Each row of this table is followed by its label. One hidden rule gives the labels. It looks at one to three of the table's principal directions, none of them among the few with the most spread.
array([0.57, 1.99, 0.43, 0.78, -0.48, -0.52, -0.66, 0.90, -0.42, -0.22, 0.37, -0.83, 0.68, 0.84, 0.24, -0.39, 0.34, -0.25, -1.21, -1.26, 0.53, 0.83, 1.28, -1.12, -0.69, 0.77, -0.36, -0.46, 0.53, -0.49, -0.36]) B
array([-0.01, -0.39, 0.27, 0.33, 0.15, 0.14, -0.99, 1.35, 0.94, 0.62, 0.97, 0.73, 0.86, 0.60, -0.79, -1.03, 0.30, -0.45, 1.74, -0.37, -0.77, -0.33, -0.23, -0.10, -0.85, 0.29, -1.24, 0.04, 0.57, -0.17, 0.14]) B
array([-0.04, -0.54, -0.52, -1.34, -0.03, 0.21, 1.07, -0.77, -0.45, -0.82, -0.54, -0.79, -0.64, -0.22, 0.11, 0.19, -0.52, 0.41, 0.76, 0.44, -0.50, -0.17, -0.17, 1.31, 0.74, -0.97, 0.52, -0.79, -0.96, 0.01, 1.16]) A
array([-1.46, 2.12, -0.69, 0.34, 0.11, -0.51, -1.47, 1.22, -0.70, -2.32, 0.16, -0.35, -0.38, -0.06, 1.77, 0.06, 1.67, -0.53, -0.20, -0.55, 1.63, 1.18, -0.34, 1.55, -0.60, 0.40, 0.90, -2.19, 0.25, -0.56, 1.67]) B
array([-1.04, 1.50, -0.54, -0.22, 0.88, 0.21, -2.55, 2.22, -0.07, -0.71, 0.14, 1.02, -0.14, 1.55, 1.10, 0.29, 0.85, -0.30, 0.00, 0.01, -0.09, 0.80, -0.05, 1.48, -1.33, 1.88, -0.85, -2.04, 0.07, 0.46, 0.30]) B
array([-0.78, 0.56, 0.55, 0.06, 0.48, -0.85, -1.38, 0.61, 1.18, -0.07, 0.10, 1.09, -0.13, 0.89, 1.99, 1.20, 0.38, 1.67, -2.07, -0.70, 3.20, 1.27, 0.00, 0.75, 1.84, 1.02, 1.59, -0.99, 0.79, -0.73, 0.74]) C
array([-1.23, 1.46, -0.39, 1.15, 0.74, 0.27, -2.27, 1.74, 0.56, -1.40, 0.61, 1.10, 0.08, 0.92, 0.24, 0.62, 2.27, -1.26, -2.24, -0.70, 1.13, 0.21, -1.27, -1.63, -0.90, 1.41, -0.98, 0.23, 1.09, -0.53, -0.59]) C
array([-1.70, -0.04, -2.51, 0.67, 1.05, 2.04, -0.30, 0.84, -1.48, -0.36, 1.02, -0.44, -1.04, -0.96, -1.07, 0.01, 0.60, -2.05, 0.53, 0.81, -2.56, -0.45, 0.06, -1.41, -2.75, 2.06, -1.36, 0.25, 0.25, 2.50, -2.10]) E
array([-0.31, -1.25, 0.86, -0.12, -0.52, -0.67, 0.63, -1.24, 1.03, -0.04, -0.57, 0.90, -0.44, -0.38, 0.19, -0.19, 0.61, 0.66, -0.44, 0.30, 1.05, -0.17, -1.94, 0.89, 1.69, -1.92, 1.43, 0.35, -0.23, -1.41, 1.40]) C
array([1.56, 0.13, 1.74, 0.04, -1.23, -1.69, 0.93, 0.13, 1.26, 2.21, 0.62, -1.19, 1.94, 1.22, -0.53, -1.38, -2.54, 1.68, 1.09, -1.13, 0.36, 0.85, 2.38, -0.71, 1.13, -0.11, 0.18, -0.90, 1.18, -1.00, 0.32]) B
array([0.24, -0.07, 1.44, 0.55, -1.23, -0.70, 0.96, -1.31, 0.47, -0.17, -0.13, -1.20, 0.61, -1.26, 0.19, -0.11, 0.12, 0.90, -0.35, -0.80, 1.48, -0.13, -0.52, -0.59, 0.80, -1.24, 1.88, 0.32, 0.24, -1.40, 1.01]) C
array([-1.22, 2.46, -0.35, 0.02, 0.12, -0.03, -0.37, 0.65, -0.59, -1.38, 0.46, -0.89, -0.55, 0.61, 1.01, 0.13, 1.31, 0.02, -1.22, -0.86, 0.02, 1.44, 0.03, 0.63, -1.02, 1.80, 0.39, -2.87, -0.03, -0.41, 0.55]) A
array([-0.21, 1.51, 0.30, 0.74, -0.48, -0.30, -0.70, 0.49, -0.98, -0.71, -0.26, -0.39, -0.21, -0.30, 0.69, -0.32, 0.93, -0.54, -0.31, -0.35, -0.35, 0.38, -0.08, 0.52, -1.37, 0.38, 0.33, -0.84, -0.22, -0.17, 0.03]) B
array([-0.15, 0.95, -1.09, -0.58, 1.53, 0.34, 0.50, -0.19, -1.05, -0.30, -0.02, 0.52, -1.74, -0.09, 0.25, 0.90, 0.73, -1.13, -0.60, 1.10, -0.44, -0.06, 0.53, 0.78, 0.46, 1.93, -0.95, -0.85, 0.33, 0.49, -0.98]) B
array([-0.30, -0.52, -1.74, -0.57, 0.40, 1.18, -0.50, 0.44, -1.30, 0.07, -0.34, -0.77, -0.47, 0.13, -0.07, 0.70, -1.46, -0.19, -0.17, 0.76, -0.71, -0.10, 1.40, -0.58, -0.56, 0.53, -0.17, 0.45, -0.31, 2.23, -1.00]) D
array([0.16, -1.97, 0.84, -0.19, -0.33, -0.01, 3.03, -3.19, 0.67, 0.78, 0.10, -0.33, 0.30, -2.50, -0.92, -0.03, -0.62, 0.35, 1.89, 1.32, 0.32, -1.38, -0.70, 0.12, 1.26, -1.26, 1.15, 1.07, 0.02, -0.62, 0.54]) D
array([1.24, -1.49, -2.06, -1.30, 0.76, 1.52, 1.16, -0.30, -1.26, 1.96, -0.07, -0.69, -0.09, 0.59, -1.97, -0.03, -2.93, -0.72, 1.28, 1.56, -2.49, -0.64, 2.76, -1.37, -0.25, 0.39, -2.27, 1.47, -0.36, 2.92, -2.21]) B
array([-0.56, 0.09, -2.56, -0.67, 1.32, 0.91, -1.02, 0.58, -2.48, -0.73, -1.34, 0.67, -2.61, 0.43, 0.74, 1.35, -0.31, -1.57, -1.83, 2.15, -0.80, -0.28, 0.96, 0.66, 0.21, 0.96, -0.45, 0.36, -0.27, 2.26, -1.60]) B
array([1.84, -1.69, -0.76, -1.67, 0.31, 0.54, 2.37, -1.44, -0.99, 0.13, -0.72, -0.62, -0.84, -0.41, -1.05, 0.16, -1.50, -0.24, 1.12, 0.93, -1.62, -1.33, 1.00, 0.38, 1.46, -1.62, -0.81, 1.51, -1.24, 0.60, -0.28]) C
array([-0.46, -0.94, -0.90, -1.07, 0.97, 0.99, 0.33, -0.71, -0.10, -0.61, -0.39, 1.21, -0.15, 0.45, -0.03, 0.93, -0.54, -0.27, 0.42, 1.80, -1.10, -0.95, -0.18, 1.00, -0.29, 0.36, -0.78, 0.27, -1.21, 0.94, -0.29]) E
array([-0.05, -0.24, 0.78, 0.37, -0.27, 0.05, 0.72, -0.75, 0.34, 0.41, 0.56, -0.35, 0.13, -1.22, -0.31, -0.39, 0.65, 0.10, 0.93, -0.21, 0.17, -0.42, -0.47, 0.02, -0.06, 0.06, 0.60, -0.03, 0.36, -0.65, 0.40]) B
array([0.09, -0.16, -0.57, -1.04, 0.41, 0.13, -0.06, -0.18, -0.74, 0.01, -0.77, 0.22, -0.56, 0.36, 0.32, 0.36, -0.86, -0.21, 0.67, 1.42, -0.43, -0.29, 0.70, 1.44, 0.34, 0.13, -0.21, -0.65, -0.37, 0.67, 0.22]) B
array([0.76, -2.64, -0.35, 0.00, -0.51, 0.29, 2.68, -1.85, -0.03, 1.57, 0.39, -1.09, -0.34, -2.17, -2.16, -1.17, -1.07, -0.57, 2.17, 0.69, -0.79, -1.29, 0.06, -1.30, 1.32, -2.06, 0.21, 2.13, 0.66, 0.24, -0.21]) B
array([-0.58, -0.48, -1.02, 0.34, -0.09, 0.37, -0.76, 0.68, -0.25, -0.69, -0.16, 0.23, -0.06, -0.15, -0.53, -0.45, 0.43, -1.09, 0.38, 0.20, -0.48, -0.16, -1.00, -0.44, -0.82, -1.19, -0.57, 0.82, -0.15, 0.50, 0.08]) B
array([-0.15, -0.47, 0.90, 0.28, -0.20, -0.60, 0.62, -1.38, 0.10, 0.42, -0.84, 0.95, -0.25, -0.57, 0.45, 0.40, -0.31, 0.20, -0.40, 1.37, -0.02, -0.57, -0.59, 0.79, 0.39, -0.08, 0.85, 0.22, -0.17, -0.32, -0.32]) A
array([1.78, -0.30, 1.63, 0.60, -0.64, -0.39, 2.81, -2.21, 0.83, 0.77, 0.80, -1.46, 0.99, -1.57, -0.89, 0.23, -0.20, 1.00, -0.87, -1.58, 1.37, -0.49, 0.68, -2.65, 1.58, -0.52, 0.67, 2.01, 0.51, -1.38, -0.62]) A
array([-1.16, 1.63, 1.12, 1.07, -0.69, -0.59, -1.91, 1.48, 0.76, -1.77, 0.38, 0.78, 0.93, 1.18, 0.85, -0.79, 2.04, -0.23, -0.51, -1.09, -0.18, 0.42, -1.72, 0.73, -1.94, 0.24, 0.12, -1.50, -0.32, -1.66, 1.27]) D
array([-0.75, 2.50, -1.25, 0.25, 1.57, 0.19, -1.45, 1.47, -1.54, -1.54, -0.28, 0.64, -1.92, 0.21, 1.28, 1.34, 1.95, -1.54, -1.92, 0.17, -0.03, 0.60, -0.04, 0.62, -0.82, 2.59, -1.02, -1.28, 0.36, 0.62, -1.26]) B
array([0.89, -0.67, 0.84, -1.34, -0.41, -0.43, 1.03, -1.65, -0.56, 0.38, -1.49, -0.13, -0.72, 0.13, 1.53, 1.06, -1.69, 2.13, -0.87, 0.75, 0.36, -0.02, 0.99, 2.15, 1.70, -0.58, 2.06, -0.40, -1.57, 0.14, 0.56]) D
array([0.79, -1.77, 0.44, -1.37, 0.47, -0.66, 0.14, -0.42, 1.46, 1.26, -0.75, 2.01, 0.42, 2.06, 0.19, 0.58, -2.11, 1.44, -0.27, 1.23, 0.40, -0.18, 0.54, 1.07, 2.32, -0.66, -0.32, 0.53, -0.42, -0.09, 0.13]) C
array([-0.44, 0.17, 0.07, 0.53, 0.31, -0.55, -0.12, -0.07, -0.18, -0.80, -0.39, 0.62, -0.88, -0.86, 0.63, 0.52, 0.91, -0.64, -0.60, 0.40, 0.58, -0.40, -0.97, 0.37, 0.54, 0.03, 0.45, 0.21, 0.49, -0.51, -0.16]) B
array([-0.71, 0.34, 1.26, -0.06, -0.18, -1.40, -1.10, 0.65, 1.32, -0.35, -0.49, 1.05, -0.25, 0.88, 1.62, 0.40, 0.47, 1.51, -1.05, -0.59, 1.55, 0.88, -1.32, 1.68, 1.32, -0.03, 1.46, -1.64, 0.29, -1.46, 1.37]) B
array([1.84, -3.16, 1.63, -1.13, -1.40, -0.60, 2.00, -2.51, 1.55, 2.18, -1.13, 0.14, 1.22, 0.22, -0.83, -0.27, -2.79, 2.45, 0.37, 0.42, 0.70, -0.59, 0.07, -0.14, 2.67, -3.44, 1.29, 2.18, -1.08, -0.56, 0.90]) D
array([0.73, -0.51, -1.69, -0.65, 1.03, 0.44, 0.17, 0.35, -1.23, -0.38, -0.41, 0.26, -1.31, -0.25, -0.26, 0.44, -0.18, -1.25, 0.23, 0.72, -0.38, -0.50, 0.69, 0.17, 0.84, -0.50, -1.16, 1.22, -0.13, 1.08, -0.75]) B
array([0.85, 1.28, 2.59, 1.68, -1.88, -1.55, -0.19, 0.13, 1.18, 0.97, 0.90, -0.99, 2.60, 0.01, 0.09, -1.53, -0.13, 1.03, 0.45, -1.98, 1.51, 0.77, 0.86, -1.15, -0.64, -0.34, 0.96, -0.30, 0.98, -1.84, 0.78]) B
array([0.11, -0.22, -0.48, 0.92, -0.93, -0.01, 0.84, -0.37, -0.65, 0.13, 0.24, -1.54, 0.38, -0.40, -0.76, -0.48, -1.06, -0.32, -0.94, -0.34, -0.22, -0.02, 1.14, -2.46, -0.18, -0.58, 0.49, 1.25, 0.55, 0.45, -1.00]) D
array([-1.33, 1.38, -1.61, 0.06, 1.49, 0.95, -0.46, 1.00, -0.78, -0.99, 0.90, -0.10, -1.40, -0.12, 0.75, 1.06, 1.34, -0.49, -1.18, -0.45, -0.22, 0.85, 0.19, -0.03, -0.84, 2.79, -0.40, -1.34, 0.25, 1.05, -1.02]) A
array([1.23, -1.15, -0.81, -0.06, 0.45, 0.08, 0.28, -0.64, -0.97, 0.31, -0.95, 0.80, -0.92, 0.01, 0.24, 1.06, -1.02, -0.30, -1.96, 0.88, 0.75, -0.68, 1.26, -0.82, 1.75, -0.88, 0.03, 2.89, -0.30, 0.97, -1.53]) B
array([1.58, -2.67, 0.23, -1.84, 0.08, -0.25, 2.59, -2.14, -0.14, 2.11, -1.33, -0.03, -1.12, -0.74, -0.83, 0.19, -2.63, 0.96, 1.63, 1.81, -1.30, -1.07, 0.58, 1.39, 2.53, -1.49, 0.27, 0.75, -0.57, 0.61, -0.22]) B
array([0.62, -0.85, 0.90, -1.72, 0.37, -0.38, -0.11, 0.47, 1.84, -0.46, -0.19, 1.60, 1.01, 2.43, 0.17, 0.12, -0.75, 1.39, 1.03, -0.04, -0.93, -0.32, -0.67, 2.03, 0.74, -0.60, -1.12, -0.92, -1.46, -1.07, 1.38]) A
array([1.20, -0.61, 0.52, -1.40, -0.49, -0.24, 1.45, -0.75, -0.61, 0.35, -0.60, -0.95, -0.03, -0.05, 0.15, -0.41, -1.71, 1.09, 2.06, 0.29, -1.66, -0.34, 1.11, 2.10, 0.29, -0.78, 0.38, -0.97, -1.41, 0.17, 0.82]) B
array([-0.02, 0.47, 0.95, 0.92, -0.99, -0.39, -0.34, 0.36, 0.79, 0.13, 0.50, -0.67, 0.86, 0.27, -0.60, -0.85, 0.66, 0.07, -0.73, -1.35, 0.52, 0.33, -0.60, -1.66, -0.30, -0.46, 0.24, 0.13, 0.76, -1.17, 0.35]) C
array([0.43, 0.47, 1.07, 0.84, -0.56, -0.01, -0.77, 0.31, 0.45, -0.23, 0.34, 0.08, 0.85, -0.16, 0.26, -0.21, 1.16, 0.33, -0.58, -1.40, 0.81, 0.06, -0.56, -0.60, -0.66, -0.40, 0.33, 0.81, -0.30, -0.77, 0.28]) D
array([-0.16, 0.87, -0.51, -1.62, 1.05, -0.41, -1.06, 1.65, 0.29, -1.10, -0.31, 0.76, -0.29, 1.71, 0.99, 0.47, -0.05, 0.37, 1.12, -0.02, -0.43, 0.70, -0.10, 2.68, 0.22, 0.65, -1.18, -2.49, -0.62, -0.11, 1.21]) C
array([-1.32, 1.51, 0.98, 1.46, -0.31, -0.92, -1.64, 0.91, 0.58, -1.05, 0.13, 1.19, -0.22, 0.39, 1.04, -0.32, 2.40, -0.51, -1.67, -0.55, 0.91, 0.53, -1.85, 0.36, -0.67, 0.61, 0.72, -1.04, 0.71, -1.64, 0.56]) B
array([-0.62, 0.17, 0.25, 1.37, -0.89, -0.64, 0.10, -0.67, -0.25, -0.79, -0.11, -0.19, -0.31, -1.13, 0.53, -0.34, 1.12, -0.37, -1.48, -0.33, 1.59, 0.21, -0.86, -0.69, 0.45, -1.29, 1.76, 0.88, 0.43, -0.91, 0.49]) B
array([0.31, 0.33, 0.78, 1.11, -0.94, -0.51, -1.09, 0.58, 0.15, 0.00, -0.23, 0.15, 0.66, 0.22, -0.03, -0.65, 0.57, -0.28, -0.79, -0.75, 0.56, 0.08, -0.49, -0.93, -0.54, -1.00, 0.18, 0.96, 0.22, -0.63, 0.03]) B
array([-1.57, 3.08, -1.46, 0.30, 1.98, 0.25, -1.17, 1.01, -1.29, -1.65, 0.40, 0.73, -2.29, 0.18, 2.08, 1.81, 2.57, -0.92, -3.04, -0.05, 1.43, 1.45, 0.25, 0.84, -0.11, 3.74, 0.01, -2.17, 0.72, 0.38, -0.96]) C
array([-0.67, 1.82, -0.26, 0.81, -1.32, 0.29, -1.39, 0.80, -0.90, -1.24, 0.04, -1.83, 1.11, 0.20, 0.42, -0.62, 0.55, -0.16, -0.73, -1.27, 0.82, 1.14, 0.34, -1.00, -2.07, -0.51, 0.75, -0.72, -0.31, 0.15, 0.92]) D
array([0.96, 0.17, -0.88, -1.42, 1.16, 0.59, 0.11, 0.17, -1.11, 0.53, -0.56, 0.50, -0.68, 1.12, 0.36, 0.92, -1.40, 0.12, 0.18, 1.10, -1.45, -0.08, 1.97, 1.33, -0.03, 1.43, -1.31, -0.44, -1.03, 1.61, -1.19]) D
array([-0.59, 1.24, -1.70, 0.38, 0.30, 1.01, -1.42, 0.95, -1.55, -0.54, 0.05, -0.27, -0.12, -0.18, -0.29, -0.41, 0.95, -1.91, 0.42, 0.49, -0.15, 0.46, 0.37, -0.31, -2.02, 0.28, -1.16, -0.01, 0.02, 1.39, -0.30]) B
array([0.09, -1.31, -0.03, 0.03, -0.38, 0.24, 1.13, -1.34, 0.31, 0.61, -0.06, -0.21, -0.13, -0.55, -0.69, -0.05, -0.37, 0.31, -0.67, 0.22, 0.47, -0.28, -0.33, -1.08, 1.03, -1.12, 0.73, 1.36, 0.00, -0.05, -0.10]) D
array([0.26, 1.35, 0.50, 0.32, 0.77, -0.48, -1.30, 1.11, 0.56, 1.46, 0.46, 0.98, 0.38, 0.99, 0.37, 0.19, 0.13, 0.10, -0.26, -0.20, 0.97, 0.91, 1.01, 0.05, -0.04, 2.21, -1.00, -0.96, 1.26, 0.09, -0.81]) B
array([1.80, -0.88, 0.33, 0.06, -0.66, 0.15, 0.19, -0.63, 0.22, 2.08, -0.44, -0.52, 1.47, 0.24, -1.36, -0.11, -1.91, 0.27, -0.27, 0.00, 0.89, -0.16, 1.48, -2.51, 0.57, -1.24, -0.75, 2.53, 0.38, 0.78, -1.07]) B
array([1.76, -0.64, 1.99, 0.42, -2.83, -0.97, 0.57, -0.82, 0.56, 0.73, -0.76, -1.70, 2.22, 0.15, -0.98, -1.77, -1.27, 1.12, 0.46, -1.48, 0.32, 0.08, -0.04, -1.31, -0.03, -3.83, 0.98, 1.39, -0.75, -1.36, 1.46]) C
array([-0.42, -0.63, -1.00, 1.23, 0.31, 1.13, 0.59, 0.89, -0.07, 0.83, 2.12, -1.91, -0.37, -1.83, -1.75, -0.63, 0.48, -0.90, 0.79, -1.52, -0.63, -0.41, 0.44, -3.33, -0.55, 1.29, -0.43, 1.12, 2.06, 0.83, -1.54]) C
array([1.54, -2.36, 0.77, -0.60, -0.81, 0.26, 2.30, -2.32, 1.16, 2.88, 0.19, -0.85, 1.48, -0.28, -1.90, -0.42, -2.63, 1.39, 0.70, 0.33, 0.56, -0.47, 1.34, -2.09, 1.74, -1.44, 0.25, 2.10, 0.29, 0.26, -0.37]) D
array([0.52, -1.90, 0.51, -0.76, -0.06, -0.33, 1.44, -1.98, 0.01, 0.10, -1.30, 0.59, -0.94, -0.91, 0.35, 0.93, -0.93, 0.71, -0.35, 1.43, 0.33, -1.26, -0.56, 1.01, 2.17, -1.47, 1.37, 1.25, -0.63, -0.30, 0.21]) B
Which label does each new row get?
array([-1.14, -0.51, -0.60, -0.83, 0.97, 0.78, -0.50, -0.29, 0.05, -0.57, -0.21, 1.19, -0.92, 0.02, 0.65, 0.86, 0.70, -0.05, 0.13, 1.31, 0.11, -0.43, -0.93, 1.70, 0.20, 0.73, 0.30, -0.71, -0.45, 0.35, 0.58]) >> D
array([-0.59, 0.32, 0.80, 1.29, -0.10, -0.25, -0.98, 0.88, 1.14, -0.15, 0.98, 0.69, 1.09, 0.24, -0.07, -0.31, 0.85, -0.21, -0.20, -0.68, 0.37, -0.22, -0.60, -1.10, -0.85, 0.82, -0.21, 0.31, 0.89, -0.78, -0.27]) >> D
array([-0.55, -1.20, 0.04, -0.41, 0.00, 0.78, -0.42, 0.18, 1.10, 0.19, 0.57, 0.25, 0.15, 0.30, -0.36, -0.16, 0.45, 0.78, 0.23, -0.55, 0.26, -0.12, -1.05, -0.09, 0.29, -0.46, 0.39, 0.20, -0.23, -0.20, 0.93]) >> A
array([-1.67, 0.65, -2.15, 0.22, 1.30, 1.12, -1.48, 1.23, -1.25, -1.45, -0.05, 0.91, -1.83, 0.07, 0.67, 0.84, 1.60, -1.44, -1.36, 0.64, -0.63, 0.27, -0.81, 0.35, -1.18, 1.39, -0.55, -0.29, -0.24, 1.40, -0.91]) >> D
array([0.01, -0.36, 0.36, 0.33, -0.25, 0.11, 0.61, -1.38, -0.20, 0.01, -0.64, 0.12, -0.42, -0.80, -0.09, 0.56, 0.34, -0.15, -1.37, 0.61, 0.51, -0.57, -0.69, -0.71, 0.48, -0.48, 0.75, 1.15, -0.08, -0.22, -0.44]) >> D
array([0.90, -0.87, 0.35, -0.11, 0.05, 0.54, 1.43, -1.39, 0.03, 0.98, 0.02, -0.39, 0.29, -0.97, -0.97, 0.40, -0.70, 0.11, 0.25, 0.34, -0.43, -0.91, 0.38, -1.21, 0.19, 0.04, -0.30, 1.47, -0.09, 0.40, -1.07]) >> D
array([1.04, -0.81, 0.32, -1.49, 0.12, -0.23, -0.54, 1.47, 1.08, 1.17, 0.18, 0.38, 1.00, 1.77, -0.99, -1.22, -1.38, 0.45, 3.28, -0.13, -1.68, -0.05, 0.41, 1.50, 0.00, -0.58, -1.94, -1.15, -0.21, -0.06, 1.05]) >> B
array([-1.03, 2.31, -1.95, -0.75, 0.50, 0.50, -1.13, 1.74, -1.72, -3.25, -0.12, -0.89, -0.53, 1.45, 1.13, 0.35, 0.69, -1.02, -0.59, -0.29, -1.02, 0.83, 0.64, 1.13, -1.69, 0.84, -0.82, -2.26, -1.15, 0.57, 0.71]) >> A
array([-0.29, -0.40, -0.16, -0.06, 0.32, 0.74, 1.20, -1.36, -0.30, 0.69, 0.12, -0.46, -0.62, -1.71, -0.40, 0.45, 0.28, 0.06, 0.43, 0.47, -0.17, -0.22, -0.42, -0.14, -0.18, 0.57, 0.44, 0.15, -0.04, 0.65, -0.53]) >> D
array([-1.99, 1.50, -0.22, 2.38, 0.45, 0.09, -1.58, 1.50, 0.57, -1.30, 2.05, -0.21, -0.32, -1.41, 0.80, 0.19, 3.25, -0.75, -1.64, -2.09, 2.67, 0.69, -1.13, -1.98, -0.49, 1.88, 1.11, -0.09, 2.29, -0.91, -0.12]) >> C
array([0.65, 0.90, 0.06, 0.08, 0.16, 0.04, -0.44, 0.50, -0.10, 1.05, 0.51, 0.25, 0.89, 1.51, -0.64, -0.60, -0.64, -0.66, 0.15, 0.46, -0.52, 0.09, 1.86, -0.63, -0.64, 1.30, -1.51, -0.28, 0.60, 0.22, -0.78]) >> B
array([0.87, 0.74, 1.67, 0.47, -1.07, -1.30, 0.08, 0.60, 1.00, 0.47, 0.52, -0.64, 1.97, 0.53, -0.17, -1.26, -0.75, 0.70, 1.68, -1.21, -0.17, 0.39, 0.63, 0.06, -0.59, -0.37, -0.26, -0.93, 0.35, -1.24, 0.78]) >> B
array([0.09, -1.85, 0.76, -1.10, -0.09, -0.77, 1.20, -1.29, 1.31, -0.10, -0.28, 0.84, -0.32, 0.09, 0.69, 0.21, -0.56, 1.59, 0.40, 0.41, 1.21, -0.37, -0.69, 1.89, 2.83, -1.60, 1.65, -0.09, -0.44, -1.33, 1.87]) >> C
array([0.38, -1.06, -0.58, 0.11, -0.28, 0.11, 1.22, -0.89, -0.86, -0.79, -0.64, -0.68, -0.78, -1.68, -0.83, -0.12, 0.13, -1.19, 0.54, 0.51, -0.71, -1.19, -0.86, -0.59, 0.39, -1.94, -0.01, 1.69, -0.22, 0.04, -0.16]) >> B
array([0.31, -1.26, -0.60, -0.71, -0.02, 0.92, 0.64, -0.72, -0.69, -0.07, -0.49, -0.12, -0.27, -0.28, -0.38, 0.15, -0.84, -0.01, 0.63, 0.84, -1.44, -0.84, 0.17, 0.37, -0.36, -0.80, -0.09, 0.93, -1.32, 1.03, -0.23]) >> D
array([0.20, 1.16, 1.41, 2.57, -0.71, -1.49, 1.74, -1.46, 0.86, -0.18, 1.25, -1.20, 1.04, -2.35, 0.04, 0.25, 1.08, -0.07, -2.01, -1.73, 3.55, 0.32, 0.21, -3.49, 1.38, 0.16, 1.54, 1.62, 2.40, -2.00, -0.75]) >> B
array([0.78, 1.25, -0.44, -0.22, 0.98, 0.26, -1.75, 1.29, -0.09, 0.20, -0.09, 1.47, 0.47, 2.46, 0.22, 0.72, 0.01, -0.55, -1.86, 0.17, 0.46, 0.38, 1.41, -0.64, -0.21, 1.43, -2.00, 0.49, 0.02, 0.50, -1.24]) >> C
array([-1.20, -0.09, 0.73, 0.57, -0.23, -0.88, -0.34, 1.25, 1.68, -0.55, 1.52, 0.01, 0.14, 0.26, 0.53, -0.98, 1.02, 0.91, 0.67, -1.67, 0.63, 0.60, -1.01, 0.59, 0.66, 0.29, 1.13, -1.70, 1.06, -1.73, 1.62]) >> C
array([-1.81, 1.41, -1.53, -0.19, 1.13, 1.28, -1.67, 1.56, -1.28, -1.37, 0.31, 0.40, -1.09, -0.05, 0.57, 0.09, 1.72, -1.49, 1.23, 0.73, -1.93, 0.19, -0.81, 1.91, -2.87, 2.15, -1.05, -2.27, -0.57, 1.30, -0.01]) >> D
array([-0.57, 0.26, -0.38, 0.03, 1.19, -0.40, -0.15, 0.28, -0.05, -0.30, -0.13, 0.66, -1.50, -0.82, 1.16, 1.39, 0.58, 0.19, -0.88, 0.10, 1.05, 0.25, -0.37, 0.71, 1.21, 1.34, 0.54, -0.47, 0.74, 0.19, -0.63]) >> B
array([-0.45, 0.89, 1.22, 0.82, -1.03, -0.77, -1.24, 1.23, 0.93, -1.06, 0.48, -0.29, 1.27, 0.23, 0.61, -0.95, 1.11, 0.54, 0.70, -1.77, 0.51, 0.60, -1.22, 0.48, -1.12, -0.76, 0.64, -1.06, -0.11, -1.47, 1.66]) >> C
array([-0.33, 1.01, -1.20, 0.13, 0.71, 0.74, -1.21, 1.75, -0.89, -0.95, 0.42, -0.09, -0.39, 0.60, -0.17, -0.02, 0.73, -1.31, 0.11, -0.26, -1.30, -0.02, 0.34, -0.33, -1.56, 1.25, -1.54, -0.39, 0.05, 0.85, -0.77]) >> C
array([-0.62, 2.11, -0.40, -0.64, 0.49, -0.61, -1.65, 1.71, -0.31, -1.64, -0.29, -0.07, -0.28, 1.69, 1.77, 0.77, 0.32, 0.39, -1.09, -0.57, 0.96, 1.27, 0.58, 1.43, 0.06, 1.27, 0.06, -2.52, 0.00, -0.28, 0.90]) >> C
